(in the rows, 128 means zero)
Each named turn below is shown by a few rows before and after it. Which turns, in which order, take the first row of each later pair to the second? The first pair is answered.
Sanik:
[139 139 131 120 207 106  79 108] |-> [135 114 104 170 111 172  70 164]
[126 148 135 144  93 127  97 141] |-> [117 159 141 112 125  95 103 131]
[139 121  98 125 128 172 126 140] |-> [130 133  99  97 165 139 134 124]
gam:
[116 136 145 137  98 104 113 138] |-> [106 134 133 122 109  96 127 147]
[130 149 149  77 100 100 137  96] |-> [133 121 127  76 116 106 180 139]
[136 108 145 145 102 122 132 121] |-> [126 121 149 127 107 105 123 109]
[141 129 127 127  94 129 133 125] |-> [132 139 131 113  98 119 131 119]
zela:
[114 113  60  76 195 142 142 174] |-> [148 101 172 226  92 116 129 145]
[138 119 139 118 162 126 149 126] |-> [145 104 138 146 145 139 144 139]
[126 155 150 139 127 107 143 119] |-> [116 146 107 120 146 135 144 148]
[150  99 126 183 139 162 129 156] |-> [147 140 176 122 161  95 130  80]

(2 to 3 turns a pair)
[158  82 119 153 115 168 178 173] |-> [136 160 123  54 150 149 110  79] -> gam zela
[122 152 156 135 127  77 104  97] |-> [159 103 148 188 125 127 135 124] -> gam Sanik
[129 131 118 116 128 117 154 138] |-> [143 138 134 137 106 138 128 116] -> gam gam
[100 112  90 107 162 127 159 168] |-> [154 122 161 155 182 127 120  86] -> Sanik zela gam
[ 74 176 181 149 101  88  81  99] |-> [ 78 125  72 127 145 184 117 193] -> zela gam
[123 117  95 114 114 154 140 155] |-> [125 136 120  79 125 114 142 116] -> gam zela gam
[127 130 138 117 137 118 153 123] |-> [114 143 130 123 104 126 137 129] -> Sanik gam Sanik
[121 131 130 139 114  90 144 135] |-> [156 116 124 151 139 143 133 120] -> Sanik zela Sanik
[131 125  75 117 185 167  93 141] |-> [142 128  89 122 189 171  85 121] -> gam Sanik Sanik
[132 126 152 115 155  91 147 108] |-> [135 125 165 143 136  94 140 112] -> zela zela gam
[157 149 131 110  67 190 130  92] |-> [186 137 149 110 142 171 157  67] -> gam gam Sanik
[131 130 145 145 114 101 129 128] |-> [119 128 127 127 144  95 135 137] -> zela zela Sanik
[117 115 157 185 109  98 120 151] |-> [146 112 164 180 163 117 111 123] -> Sanik zela Sanik
[124 122 142 143  69 116 138 133] |-> [141 110 148 126  85 114 162 125] -> zela gam zela
[134 145 142 166 106 148 106 112] |-> [120 157 143 128 152  97 115 104] -> Sanik zela Sanik
[141 117 121 121 157 161 146 121] |-> [102 122 112 112 109 133 155 154] -> zela Sanik
[ 96 154 124  97  93  90 124 145] |-> [160 128 162 128 168  98 146 107] -> gam Sanik
[116 147 106 101 107 138 111 123] |-> [131 145 124 116  98 142 108 106] -> Sanik Sanik zela
[169 118 177 115  70 140 165  68] |-> [130  99  73  85 109 192 168 155] -> gam zela
[136 155 144  93 137 129 123  92] |-> [160 115 123 118 137 161 164 137] -> gam gam
[139 123 117 134 124 110 131 164] |-> [144 127 107 129 131 132 117 159] -> gam zela zela
[101 142 118 131  79 124 152 127] |-> [129 129 152 174 106 114 141 102] -> Sanik zela zela
[161 103 119 162 141 169 125 120] |-> [145 129 136 105 169 110 143  90] -> zela gam
[117 134 128 116 179 117 127 117] |-> [124 107 107 146 151 154 144 152] -> gam Sanik
[154  90 119 132 107 140 191 160] |-> [158 107 103 138  98 194 136 148] -> gam zela zela
[116 119 154 188  71 122 131 157] |-> [ 87 137 137 117 130  57 154 154] -> gam Sanik gam
[135 145 147  96 154 127 136 104] |-> [155 118 142 125 145 157 151 126] -> gam gam
[155 107 107 151 120 116 162 144] |-> [140 129 113 117 116  89 167 132] -> zela Sanik Sanik
[133 112 132 132  96 116 164 135] |-> [154 116 149 129 123 127 156 108] -> zela Sanik
[132 134 162 139 118 115 127 105] |-> [140 107 145 146 129 122 162 135] -> gam gam Sanik
[113 121 133  74 125 119 146 138] |-> [124  94 129 129 136 135 145 168] -> zela Sanik zela
[118 129 127 158 160  96 128 116] |-> [128 132 131 175 103 135 117 108] -> Sanik zela Sanik
[103 143 189  95 124  64 134  69] |-> [166  72 181 175 118 141 182 117] -> gam Sanik
[ 91 170 145 111  90 110  85 114] |-> [ 98 114 106 165 110 135 124 195] -> Sanik gam zela
[104 147 100  89 121 130 116 139] |-> [151 129 116 129 155 165 104 119] -> Sanik zela
[141 114 137 149 105 145 144 122] |-> [137 121 129 108 133 133 159 111] -> zela gam
[117 138 133 136  80 110 123 129] |-> [152 135 150 131 136 130 113  89] -> zela Sanik
[133 101 138 167 141 146  78 124] |-> [115 111 117 143  97 164  80 138] -> zela Sanik
[132 100 106 156 129 152 144 174] |-> [ 98 146  93 125 132 145  79 152] -> gam gam zela
[141 118 115 129 146 141 150 138] |-> [135 128 110 113 154 134 140 135] -> zela gam zela
[154  98 145 150 153 128 156 135] |-> [152 106 155 142 156 113 158 124] -> zela zela zela
[106 110 156 148 149  88 122 147] |-> [119 115 167 132 159  92 127 118] -> zela gam zela
[143 117 145 172 106 162  95 104] |-> [148  90 107 118 158 174 150 130] -> zela gam gam
[127 120  85  76 124 181 150 136] |-> [148 107 101 105 123 202 140 128] -> Sanik Sanik
[156 100 109 128 147 142 161 127] |-> [152 114 117 111 153 124 161 108] -> zela zela
[183 102 144 127 137 166 120 112] |-> [128 132 158  91  99  75 137 128] -> Sanik zela Sanik
[135 125 153 147 127 109 143  93] |-> [114 137 141 119 130  93 150 104] -> Sanik Sanik
[118 110 128 160 129 150 114 153] |-> [103 123 141 151 146 102 122 147] -> Sanik zela Sanik
[120  97  54 102 135 182 140 180] |-> [150 155 171 111  98 132  93  45] -> gam zela
[125 143 112 112 150 146  94 102] |-> [115 149 136 142 124 113  95 101] -> gam zela gam
[174  91 116 162 115 195 152 137] |-> [167 133 180 119  99 103 163  78] -> Sanik gam zela
[143 116 131 147 131 152 110 139] |-> [126 126 125 132  96 145 116 142] -> zela Sanik
[125 135 153 131 145  81 122  97] |-> [145  94 139 158 141 115 155 139] -> gam gam
[126 150 137 105 121 109 121  99] |-> [144 108 123 130 121 140 161 141] -> gam gam
[ 65 161 115 118 183  88  60 138] |-> [ 94 127 175 192 148  51 111 147] -> gam zela gam
[150 117 103  82 126 185 141 110] |-> [122 136 123  61 130 103 155 114] -> zela gam gam
[126 136  83  71 166 153 127 130] |-> [114 145  81  69 135 159 112 132] -> gam gam Sanik
[114 133 126 165  97 150 122 164] |-> [110 129 116 160 140 129 127 175] -> Sanik zela
[ 99 162 118  95 155 132 122  90] |-> [ 91 136  83 105 124 163 147 150] -> Sanik Sanik gam
[ 90 156 158 153 129 113 116  62] |-> [ 54 158 115 127 101 106 131 108] -> Sanik gam
[106 121 103 124 118 135 141 161] |-> [131 130 159 145 115 101 139 113] -> zela gam Sanik
[152 125 141 157 107 151 105 108] |-> [138 133 114 121 102 172 107 112] -> zela Sanik
[129 150 114 101 134 170 100 111] |-> [128 161 139 131 112 160  86 104] -> zela gam Sanik
[127 136 108 105 101 164  99 105] |-> [130 121 108 143  93 170 100 131] -> Sanik zela
[112 166 132 114  75 122 119 101] |-> [106 161 106  88  96 129 122 108] -> zela zela zela
[149 116 133  96 105 144 164 109] |-> [144 127 117  90 105 162 145 108] -> zela gam zela
